In the rows, 128 means zero.
Each path below is one point turned by a fixed rotation once a step. After each direction that follows a path, write how fast that rotation turns it, in deg/step (0 if it stays still).
Each turn is a multiple of 5 degrees from 10 to 175, or 0.
Each row of a path follows its step; steps can be skipped.
Rotation 1:
step 0: [131 132 128 119 123 128 118 131 125 129 115 126 126 133 116 141 125 134
 124 128 127 135 132 134 126 119 125 124 126 129 124 136 121 129 134 136
 121 123 131 136 113 122 125 123 129 129 126 136 123 124 134 125 135 122
 135 124 125 132 109 130 129 132 120 124 129 122 134 124 133 127 124 138
 133 134 134]
step 8: [143 126 132 126 131 127 129 130 133 126 121 139 123 128 131 116 122 134
 128 120 126 130 124 123 141 126 128 134 126 121 136 135 130 137 132 137
 132 133 123 128 130 120 130 138 122 133 124 128 139 128 142 133 129 116
 128 131 126 123 123 143 132 128 137 131 129 121 133 125 130 134 134 129
 123 133 131]
step 11: [133 127 137 126 120 123 124 120 129 131 125 128 127 126 119 119 139 127
 133 115 127 123 123 132 125 128 135 119 114 135 130 123 125 146 127 125
 121 130 117 121 130 121 120 126 129 129 128 135 132 119 126 137 124 121
 128 130 129 129 133 131 120 129 122 125 130 115 123 118 129 133 120 132
 128 131 130]
step 13: [131 129 137 127 120 125 133 123 113 138 118 132 125 127 120 144 127 126
 131 124 116 131 137 135 137 124 130 133 136 128 124 121 128 125 130 139
 128 138 133 134 126 128 127 123 134 130 138 130 130 128 121 135 124 128
 132 120 133 126 118 126 128 119 134 125 130 134 134 133 128 119 122 139
 132 130 134]
step 18: [134 121 124 125 129 132 137 138 140 130 129 123 122 128 121 124 113 133
 119 131 130 127 125 119 130 133 129 126 119 118 123 134 135 133 125 132
 128 137 122 127 129 131 129 121 118 131 128 121 124 127 137 131 137 128
 123 129 121 120 119 129 136 123 126 133 141 127 130 126 134 121 133 140
 138 124 130]
step 20: [128 125 128 126 128 113 135 126 126 116 131 123 126 131 123 125 132 129
 117 131 137 132 135 129 122 120 129 133 125 133 123 127 125 133 132 109
 126 128 122 140 128 123 134 132 126 138 138 133 135 127 125 136 140 125
 141 126 122 131 134 132 127 133 131 138 125 121 122 125 118 129 132 131
 132 130 129]
step 31: [126 132 124 121 128 130 125 133 129 125 126 124 123 133 125 133 120 138
 127 131 124 127 131 119 129 120 128 128 120 124 122 125 128 141 124 134
 125 132 131 127 125 113 127 134 131 133 132 127 139 122 135 120 129 120
 133 132 119 124 137 128 124 127 130 119 137 131 135 131 122 120 128 138
 144 118 142]
Speeds:
[131 125 128 129 126 130 127 130 126 129 127 129 127 124 126 125 129 128
 128 129 128 129 127 128 126 127 131 127 130 129 128 127 128 130 126 129
 125 127 128 130 128 130 126 126 130 129 128 131 128 128 126 130 129 130
 127 129 130 130 128 125 128 129 129 130 126 128 128 130 128 126 128 128
 130 129 128] : 170
[128 129 128 129 128 129 129 128 129 128 128 129 126 128 129 126 127 128
 130 129 128 126 123 131 128 124 128 130 128 124 126 130 129 133 125 127
 128 130 126 125 129 125 128 129 126 129 128 128 128 127 128 128 127 128
 128 127 129 131 128 128 127 130 127 128 129 129 127 126 127 127 128 129
 128 127 127] : 110
[128 131 127 128 126 130 127 128 128 129 129 127 128 129 129 127 129 126
 128 128 129 128 128 129 129 126 128 124 128 129 128 130 127 128 127 129
 129 129 130 131 127 127 127 128 127 129 126 130 130 126 129 129 129 127
 127 127 130 128 132 132 126 127 129 128 127 128 127 128 125 131 129 129
 130 129 130] : 125
[126 127 127 128 127 128 129 128 128 131 126 126 128 128 131 125 129 129
 130 128 125 126 129 126 128 127 130 129 125 128 129 128 131 128 128 128
 130 129 130 127 129 127 128 130 127 128 128 130 124 127 127 129 130 125
 128 129 128 126 130 127 127 126 126 126 129 126 129 132 127 127 127 128
 127 128 128] : 145
Rotation 2:
step 4: [136 125 120 133 111 136 132 125 129 123 130 128 133 130 133 126 116 121
 125 120 132 130 129 125 134 126 132 129 115 127 111 123 135 125 136 123
 122 126 135 141 122 133 128 130 134 129 128 126 120 127 127 130 137 123
 129 130 127 127 137 135 135 126 145 127 118 115 135 125 127 132 127 121
 138 122 134]
step 9: [132 119 126 134 130 131 137 133 124 119 125 125 130 124 135 135 135 121
 130 138 132 120 122 133 127 130 129 132 118 131 123 130 140 118 134 131
 133 115 133 126 141 135 114 135 122 129 133 135 115 125 134 127 124 129
 126 137 115 124 125 133 129 136 125 127 138 133 132 123 121 137 121 121
 120 134 135]
step 12: [131 139 130 127 128 128 125 130 142 118 127 125 133 141 143 128 130 122
 130 135 131 123 133 120 127 132 131 136 128 125 136 118 122 124 124 116
 134 135 135 126 133 119 136 129 139 123 139 126 131 123 127 122 135 130
 114 141 120 134 140 126 133 130 134 126 128 133 128 126 126 136 138 135
 133 123 127]
step 14: [134 117 122 120 122 131 123 126 129 126 118 127 126 128 119 120 130 127
 117 133 112 133 133 125 123 124 134 130 126 132 138 127 137 133 133 128
 128 129 117 131 129 139 106 134 118 125 122 134 131 128 119 126 131 132
 125 127 133 123 135 130 131 123 119 112 132 133 133 123 133 126 136 123
 128 136 126]
step 19: [120 138 145 133 127 137 122 133 138 130 133 123 130 122 122 118 121 135
 120 129 134 123 128 127 131 139 120 128 123 130 129 143 128 123 121 118
 135 133 122 131 137 121 119 138 121 133 131 129 127 137 126 124 129 129
 135 134 134 133 130 123 124 128 115 123 127 120 136 130 128 129 128 115
 132 132 115]
step 24: [130 137 123 123 131 134 130 128 129 140 137 130 115 119 131 123 119 120
 128 126 124 128 132 126 131 127 126 144 128 128 127 126 119 135 121 129
 128 129 123 121 141 132 124 131 134 134 130 129 133 139 136 114 121 128
 130 132 129 132 137 119 130 126 133 132 124 123 138 128 120 123 143 141
 118 134 136]
step 30: [131 137 140 122 134 137 134 125 129 126 125 130 132 135 134 126 121 133
 146 139 129 132 135 123 143 121 139 134 129 121 134 125 140 138 127 131
 136 120 127 129 130 122 136 125 130 134 127 133 132 138 126 130 123 138
 134 133 130 140 121 134 128 130 120 137 118 135 128 131 124 133 128 125
 129 117 126]
Speeds:
[127 127 129 128 129 130 126 128 129 131 129 131 129 125 129 130 128 129
 124 126 129 128 127 127 128 128 130 131 129 128 128 128 129 129 128 130
 127 127 129 125 129 129 129 128 129 127 129 129 129 127 127 126 127 129
 131 127 128 128 128 129 127 130 127 130 128 129 129 131 130 123 128 127
 130 132 126] : 135
[127 128 128 129 130 128 127 127 129 131 127 127 127 131 132 131 127 126
 126 129 129 126 132 130 131 130 129 130 125 126 128 130 128 128 127 127
 128 126 129 128 129 129 126 126 126 129 128 127 128 130 126 126 128 128
 127 129 126 129 126 128 128 127 129 129 127 130 129 129 128 128 126 130
 128 128 131] : 120
[127 127 124 126 126 127 127 128 126 129 127 128 126 129 127 129 127 127
 125 130 127 130 128 125 129 129 127 127 127 129 129 128 128 130 129 130
 131 130 130 130 128 126 128 129 127 127 129 125 128 127 128 128 128 128
 130 128 128 129 131 129 131 130 129 127 125 127 130 125 128 127 129 132
 129 130 129] : 35
[131 129 126 128 128 127 126 125 130 129 128 127 126 129 128 126 128 129
 130 128 126 127 130 127 127 126 128 132 127 128 128 127 128 127 130 128
 125 130 129 129 126 128 127 129 129 126 127 132 130 126 126 126 127 129
 128 128 126 130 127 127 129 128 128 127 127 127 129 127 127 128 129 129
 130 126 127] : 175
